Each path is a new rotation, seen through one point. The rows after it are directions, each followed by how far the rotation turns it, in degrees each step (0 if it stays put).
Each turn is a multiple of 5 degrees from 10 to 175, or 0.
Each row of a path follows its step; steps can be skipped.

step 0: [-18   6   7 -17   8  13   0  13  -5 -18  -2  23   3  23   5   1  11  11
 -27   5   5  -8   5  -1  -4   9  -5 -10  -2  -1]
step 1: [-20   6  10  -4  -8  10   2  -9  -7 -23  17  14  11  -8   8  10  -9  -2
  -7 -20  12  -3   2  23  -5  -3  -2   8   3 -22]
step 2: [  4 -18  15   7  -1  -4   9  -6 -23  -4  16  12  24  -1 -17  -8  -2  -4
  -4  -1   8  19  -2  -8 -13   2 -19  -6 -10 -15]
step 3: [-12 -10 -11  -9   6 -17  -8   6 -21  -5  10   3  14  16 -16   5   0  -1
  13   0  21  11  20   4   7   0  -3  14  -8  16]
step 4: [  1   0  -4 -10  20  -2  -7  -3 -13  -8   0  11   4  11   0  -4   0   9
 -21   8   9 -30  20   7 -17 -11  -6  -4 -19  14]
step 5: [  4  -5  -2  -2  -5   8   5  -4  -7 -28  14  12  -3  19  15  23  -2   8
 -20 -12  -8  -3   4  11   8 -11 -17  10   0  -5]
step 6: [ -8  -8   0  21   1  -7  11  -9   3 -33   7  11  31   8  -3  -7   0   6
   2  -4   4  -2  -9 -11  -8   4 -10   1  -5 -20]
step 7: [-23 -22  -1   9  -1   2 -15 -21 -15  -4   9  -9  13  12  -9 -14  -4   3
  10  -6   0  12  24   7   1   8 -14  -3   1   1]
step 8: [  0 -16   8 -20  14  -3   4  -3 -10   0  -4   2  15  16 -19  -1  15   0
   6 -13   2 -25   2   9  -7  -1 -18  -6  -7  21]
step 9: [-30  -6   0 -20  -4  -6  -6   3  -1 -13  -2  13  -7  16   6  13  -1  10
 -24  -7  -5  -6  -4  -2   2  -9 -15   7 -16   8]
Directions:
[ 0 -8 -8 -2  0 10 -3  7 -6  4  3  6 -7  5  5  2  0  2  5 -1 -7  7  4 -2
  3  5 -1 -6 -2 -6]  155
[  8  -1   3   1   7   1   4   4  -1  -1  -3   5   4  -2  -4  -8   4   4
   0   6  -1  -9  -5  -6 -10   5   0  -8  -7  -5]  170
[  2   6   2  -9  -3   5  -1  -1   0   1 -10   4   3   7  -1   4   3   0
   0   3 -10  -2   7   1  -4  -2   7   5  -7  10]  80
[ 2  1 -6 -3  9 -5 -7 -6 -9  2 -9  2  5 -1  1 -1 -3  6  1  0  0  6 -3  0
 -2  6 -1  0 13  4]  85
[-16   4  -9  -1   0  -4  -5   6   6  -4  -2   3   3   0   2  -5  -2   4
   3   6   5  -1   2  -5   0   3   8   3  -4  -3]  120

step 0: [ -3   0   1 -13 -13  -1   8   3 -25 -10 -11 -22   0  -6  22   0  -1  15
  -2   9 -13   8  -6 -15  24  10  27 -13 -19   5]
step 1: [ -4   4   0  18  -6  -8  20   1   5 -23   8  21  14  10  20   5   9   0
   8  11   0  20 -20 -19  19  17  -5   1  14 -10]
step 2: [ -3   3  10  -9  -4  -1  13 -31   0  12  -8   4   1  11  11 -15 -11  -7
  -5  -1 -13 -17  12  -5  13  30 -18  -2  10 -25]
step 3: [-17   2  30  -1 -13   0  -5  -3   7 -22   4   3 -28  -3   0 -22 -11  -3
  19   8 -12 -19  -3  -2   6  12   4  -1   5  25]
step 4: [  6  10   6  17  13   6  -9  12  13  -2  -9  10   6  29  -3  -4  26 -11
  19   2 -17 -12 -13  27   5  14 -10  -5  -1   8]
step 5: [  6   4   4 -24   8 -20  -8   0   0  12 -15 -16  17  -7 -17  -9  -5  14
   8  13 -23  -5   4  27  18   6  15   9  -8  -5]
step 6: [ -9   8 -12  -6 -20  -8   1   5  17  -7   6 -10  10  -7  -4   2   6  12
  27   7  17 -11 -38  -7  15  -5  20  -4  -4   3]
step 7: [-15  18 -20  12  -2   3 -16  -1   3  19   2   7   8   4   4  14   4   4
 -19 -12   7  -4 -18   2  19  34   4   7   8 -19]
step 8: [-13  15   3 -13  -7  -7  -4 -13 -19  -3  -6 -11   5  -6  10   8 -26 -19
  -8   4  11 -13  10  -1  27   7   9   8  25  22]
step 9: [-25  18  -6  21 -12   0   8  -2  -8   6  16  16   0  11   1  15   5 -12
  14  12 -20 -12  -4  -6  -2 -12  -2 -21  16  21]
Directions:
[-7  8  4  0 -2 -5  1 -1 -3 -1  1  3  9  3  2 -3  2 -3  6  0 -6 -9 -3  1
 12 10  7 -3 -1  1]  0
[ -3  -6   9  -2   0   8  11   6   1   0  -6   5   2   1   1 -10   3   7
   3   1  -1  -5   1   3  -4   2  -4   8   3   0]  40
[  0   5  -5 -10  -2   3   2   7 -12   4   4   4  -1  -1  12  10  -5   2
   1   2   1   0  -6   1  -4   2   0   4   4  -1]  45
[ -2   0   3   1  -1   4   3  -7   5   4   2  -4   3  -2   0  -1  -5  -5
  -2  -8   3   5 -10 -12   4   4  -2  11   2  -5]  65
[ 1  1 -1  3  4  7  3 -1 -5 -1  1 -2 -1  2 -4  6  0 13  7 -5  9  3  3  3
 13 -2  4  1 -3 -5]  55
